Here are some points, one per row:
73|-74|-36|-12|-15|-6|-2|-1|-3|3|4|21|14|38|54|-55|-46|-48|-14|-11|-8|-11|10|0|-37|-52|-31|-25|-26|7|-11|5
-1|5|3|14|9|34|62|9|-51|-78|-26|-1|-10|-25|16|0|-3|-15|22|-1|28|37|-11|-48|-2|11|5|20|15|31|77|2
45|9|-49|-17|-5|-4|-6|0|6|7|5|12|13|18|66|99|76|-67|-31|-19|-7|-4|-3|-1|2|11|24|11|48|-46|-3|-8
2|-3|8|9|15|15|63|65|-127|-30|-20|-10|-9|2|-11|-1|-2|15|-7|7|16|26|46|125|3|9|1|42|-4|-32|-19|-12
-54|-35|-25|-14|-7|-7|-8|12|5|2|11|9|15|39|21|110|-93|-15|-27|-12|-9|-5|0|4|3|-63|-23|-29|-7|-8|-10|3
11|14|-6|-65|-10|-5|5|0|0|-2|-3|19|39|44|-31|1|3|36|85|-47|-29|-17|-2|-23|2|17|29|40|-51|-40|1|-7
14|-7|5|21|24|-1|-38|-5|-22|-69|-31|-21|-15|0|-3|2|-2|23|2|13|13|21|40|-41|-2|41|72|-117|-30|-15|-22|19
-21|-127|-44|-30|-6|-5|-7|-6|11|9|12|19|24|-27|-50|-10|48|76|-75|-18|-11|-2|-3|6|14|8|19|12|10|32|77|-14
0|34|-55|-31|-38|-15|-15|10|4|-2|60|10|-43|-12|8|-11|11|29|17|25|61|2|-8|9|20|23|-67|-38|-21|-9|-1|-1
-1|33|52|-61|-9|-4|-17|-11|-4|1|12|2|24|52|-19|-3|13|-20|-47|-20|-16|-17|-8|7|0|9|8|8|19|26|62|113
2|7|6|15|8|47|-49|-34|-42|-45|-32|-26|-5|-13|-3|-6|12|-15|9|11|6|22|44|104|12|13|49|-11|-56|-16|-2|5
-27|5|9|55|-20|-42|0|-9|-4|10|17|30|-55|-19|3|-13|22|-5|13|50|-64|2|-19|6|13|1|22|-4|51|-21|-17|0
10|-2|9|16|71|-16|-16|-8|-3|12|15|45|-39|-10|-14|4|-15|15|7|26|-56|-2|-15|-1|9|5|6|15|44|8|-33|-2
12|2|15|-53|-37|-17|-19|-22|22|-12|-57|-21|-19|-33|5|7|-9|-1|17|14|20|78|-82|27|-9|19|10|22|16|54|-2|0
11|5|39|65|-76|-3|1|-20|-15|5|13|21|28|11|-37|17|1|7|0|-52|-13|-12|-2|-3|7|6|9|4|13|70|7|-46
12|52|-30|-40|-19|-20|7|5|-1|3|5|23|27|-98|-18|-7|3|18|-78|-36|-20|-24|19|-7|-100|-39|-23|-32|-36|-14|-1|3
2|39|49|-60|-7|-9|2|-4|-4|-4|30|6|16|51|57|-17|11|19|-49|-18|-19|-14|4|4|2|18|14|-5|20|76|-36|-40
-18|36|-24|-49|-5|-11|6|3|10|-7|4|13|46|18|-35|-30|-6|27|29|-44|-21|-4|-16|4|3|8|25|9|51|-60|-1|-19
-10|-2|4|23|32|31|69|5|-11|38|43|-38|-1|12|-2|-3|18|12|14|6|38|85|-56|-14|-83|-62|-18|-23|-7|-14|-12|1
-8|4|21|61|-12|-38|-6|-2|9|21|-5|28|65|-26|-8|-8|35|-6|71|-40|-29|-7|6|16|-9|-80|-23|-37|-19|-6|-3|6
-5|-5|61|-45|-45|-28|-13|0|3|70|-18|-48|-14|-14|-15|-10|-15|-2|2|18|19|49|75|-21|2|5|15|23|53|-42|-11|-2
3|7|17|8|20|55|71|-73|-21|14|19|-71|-6|-5|-13|3|16|4|-7|21|35|-75|-23|-19|55|-36|-37|-36|-22|-12|-13|-7
-4|10|-10|30|14|69|-25|-19|22|26|-64|-11|-14|7|-8|5|17|11|6|7|13|36|41|-13|8|67|-99|-12|-33|-18|-7|12
42|-87|-24|-24|-8|-8|0|-6|-4|-2|6|7|19|31|58|-1|32|-55|-10|-19|-4|-13|-6|-5|-14|30|7|20|46|-43|-16|3
15|15|-15|-36|-40|-21|-21|-1|4|-9|-98|-34|-19|-5|-15|-9|3|17|1|31|18|-7|-60|-6|-1|-70|-33|-14|-24|-30|-5|14
18|9|22|16|39|103|-45|-7|-2|16|17|47|-18|-46|-15|1|-24|8|-15|-86|-14|6|-22|-10|26|-9|23|23|30|6|-25|-14
-7|2|35|5|19|71|-21|-12|15|7|28|-3|-46|21|-14|1|18|-1|24|37|-68|-33|3|8|-124|-29|-38|-27|-25|-7|4|-31
12|50|33|40|14|-21|-2|7|16|9|-5|11|24|45|94|-31|17|23|-65|-28|-29|5|-13|-17|24|1|23|54|-67|-31|-3|-32
0|25|12|82|-34|-19|-12|-13|0|15|2|13|17|81|17|-3|-2|55|-45|-35|3|-8|-11|12|-16|13|3|-1|34|27|61|70
22|28|-79|-34|-15|-5|-8|-10|-5|7|27|16|76|17|-7|4|-4|27|50|93|-33|-12|6|7|6|10|14|8|10|59|24|-19
20|-14|17|38|-14|-25|-29|13|40|4|73|-72|-14|-8|-27|10|0|-9|3|25|30|24|-24|6|14|5|32|51|-76|-10|-15|8
1|1|2|17|19|27|80|-76|79|-59|-28|-5|-9|-4|0|-9|-21|17|1|8|26|20|67|24|-3|0|17|26|47|-20|-36|1
-2|8|-17|-35|-34|-27|-13|-19|-13|62|-49|-19|-22|-22|11|6|11|7|23|14|30|49|49|-19|2|-4|16|21|12|80|-33|6
28|0|42|26|45|-64|8|5|7|-8|15|8|67|-46|-23|9|3|4|20|-54|-38|-7|-13|8|23|49|-77|-46|-26|-3|-25|8
-107|-39|-26|-21|-16|-4|8|-11|7|4|0|12|19|11|32|24|-44|-59|-16|-18|-12|-7|-4|-9|-15|39|47|23|-68|-9|-10|-1
6|12|31|-64|-32|-13|-7|11|18|-2|37|75|-65|-5|-6|1|24|9|28|3|68|-7|-5|19|41|-45|-27|-55|-22|-5|7|-7
-16|-11|13|19|20|34|50|111|31|2|-77|-29|-8|-1|0|3|18|9|9|14|26|-87|-31|-2|-7|7|19|10|24|60|-63|-4
12|15|13|21|65|-40|-35|-24|0|48|-44|-49|-20|-11|0|0|-22|-22|13|14|30|-57|-23|19|-4|8|15|-3|32|27|106|-55
11|31|-70|-8|-8|-6|-2|1|-2|-1|12|19|13|64|-97|-32|15|-82|-62|-20|-6|1|-11|-9|11|7|11|15|25|36|-42|-13
0|2|15|14|40|-18|-44|7|-16|-70|-29|-30|-11|8|-16|2|22|16|-9|24|-1|30|57|-26|14|-89|-46|-7|-15|-21|-13|-1
7|0|36|21|-74|-11|-2|3|-7|-18|7|34|-30|-21|-15|-3|-17|8|2|58|-45|-25|-19|-21|12|24|1|25|22|-48|-8|-17
-7|2|7|33|27|-48|-19|2|6|17|46|-13|-35|-6|-10|-10|-12|3|7|3|75|-33|-9|1|-15|19|25|21|-3|-32|-8|3
-25|1|15|18|48|-38|-41|-9|-7|-78|-9|-32|-5|-9|0|-9|8|-14|14|11|24|39|31|-25|-11|13|-13|23|36|57|8|-22
6|-1|34|15|-64|-9|-7|6|-7|0|16|31|42|-37|-8|2|-3|-3|14|46|46|-38|-7|-19|-12|24|18|23|3|-35|-10|2
11|3|12|3|31|39|66|40|11|25|36|5|-38|-32|9|-6|-9|-14|24|28|-68|-22|-2|4|28|2|14|12|2|45|61|79
6|13|-6|19|11|36|45|64|41|-56|-14|-5|-11|-8|-2|3|-9|-12|17|-1|25|31|70|-25|6|-7|5|28|20|24|80|13
-14|3|9|17|48|69|-52|0|-1|21|32|27|76|-32|13|-14|-6|15|18|44|33|-13|-21|-6|14|2|12|17|54|-12|-28|13
-21|-55|-24|-13|-16|-3|-7|4|-2|6|5|14|16|25|48|-61|-8|-66|-23|-17|-13|-4|-3|-2|38|-10|-46|-41|-24|-9|2|-8
15|10|8|12|23|31|67|46|19|58|-22|-25|-4|5|-20|-5|-5|5|-7|17|4|69|-10|-14|23|52|5|-80|-29|-32|1|-23
0|-1|-81|-19|-32|-10|-16|0|-6|1|19|-98|-68|-36|7|-15|-3|33|38|-83|-54|-35|-8|-5|8|15|12|19|32|-2|-22|11
-89|-27|-23|-17|-9|-11|-5|-3|0|2|4|8|17|19|36|61|-79|-28|-22|-13|-20|-4|-7|9|23|-8|-48|-32|-11|-10|1|-9
5|1|-7|17|69|-28|-2|-28|-8|26|-3|75|-44|-8|-13|5|3|11|10|25|20|-26|-10|-18|-2|16|24|51|-66|-13|-13|15
Along one direction, these points spread out more than along any other. Take the direction at right angles to it along which they spread out most. Go by this last direction. Where along it does each point below lie, from 0 to 99? The average is 50, and the first point in the table lies past the average. One standard deviation of the points above along it is 16.
6|12|31|-64|-32|-13|-7|11|18|-2|37|75|-65|-5|-6|1|24|9|28|3|68|-7|-5|19|41|-45|-27|-55|-22|-5|7|-7 : 71
11|5|39|65|-76|-3|1|-20|-15|5|13|21|28|11|-37|17|1|7|0|-52|-13|-12|-2|-3|7|6|9|4|13|70|7|-46 : 31
20|-14|17|38|-14|-25|-29|13|40|4|73|-72|-14|-8|-27|10|0|-9|3|25|30|24|-24|6|14|5|32|51|-76|-10|-15|8 : 52
15|10|8|12|23|31|67|46|19|58|-22|-25|-4|5|-20|-5|-5|5|-7|17|4|69|-10|-14|23|52|5|-80|-29|-32|1|-23 : 66
-54|-35|-25|-14|-7|-7|-8|12|5|2|11|9|15|39|21|110|-93|-15|-27|-12|-9|-5|0|4|3|-63|-23|-29|-7|-8|-10|3 : 77
12|52|-30|-40|-19|-20|7|5|-1|3|5|23|27|-98|-18|-7|3|18|-78|-36|-20|-24|19|-7|-100|-39|-23|-32|-36|-14|-1|3 : 71
18|9|22|16|39|103|-45|-7|-2|16|17|47|-18|-46|-15|1|-24|8|-15|-86|-14|6|-22|-10|26|-9|23|23|30|6|-25|-14 : 37
42|-87|-24|-24|-8|-8|0|-6|-4|-2|6|7|19|31|58|-1|32|-55|-10|-19|-4|-13|-6|-5|-14|30|7|20|46|-43|-16|3 : 43
45|9|-49|-17|-5|-4|-6|0|6|7|5|12|13|18|66|99|76|-67|-31|-19|-7|-4|-3|-1|2|11|24|11|48|-46|-3|-8 : 42
-1|33|52|-61|-9|-4|-17|-11|-4|1|12|2|24|52|-19|-3|13|-20|-47|-20|-16|-17|-8|7|0|9|8|8|19|26|62|113 : 28
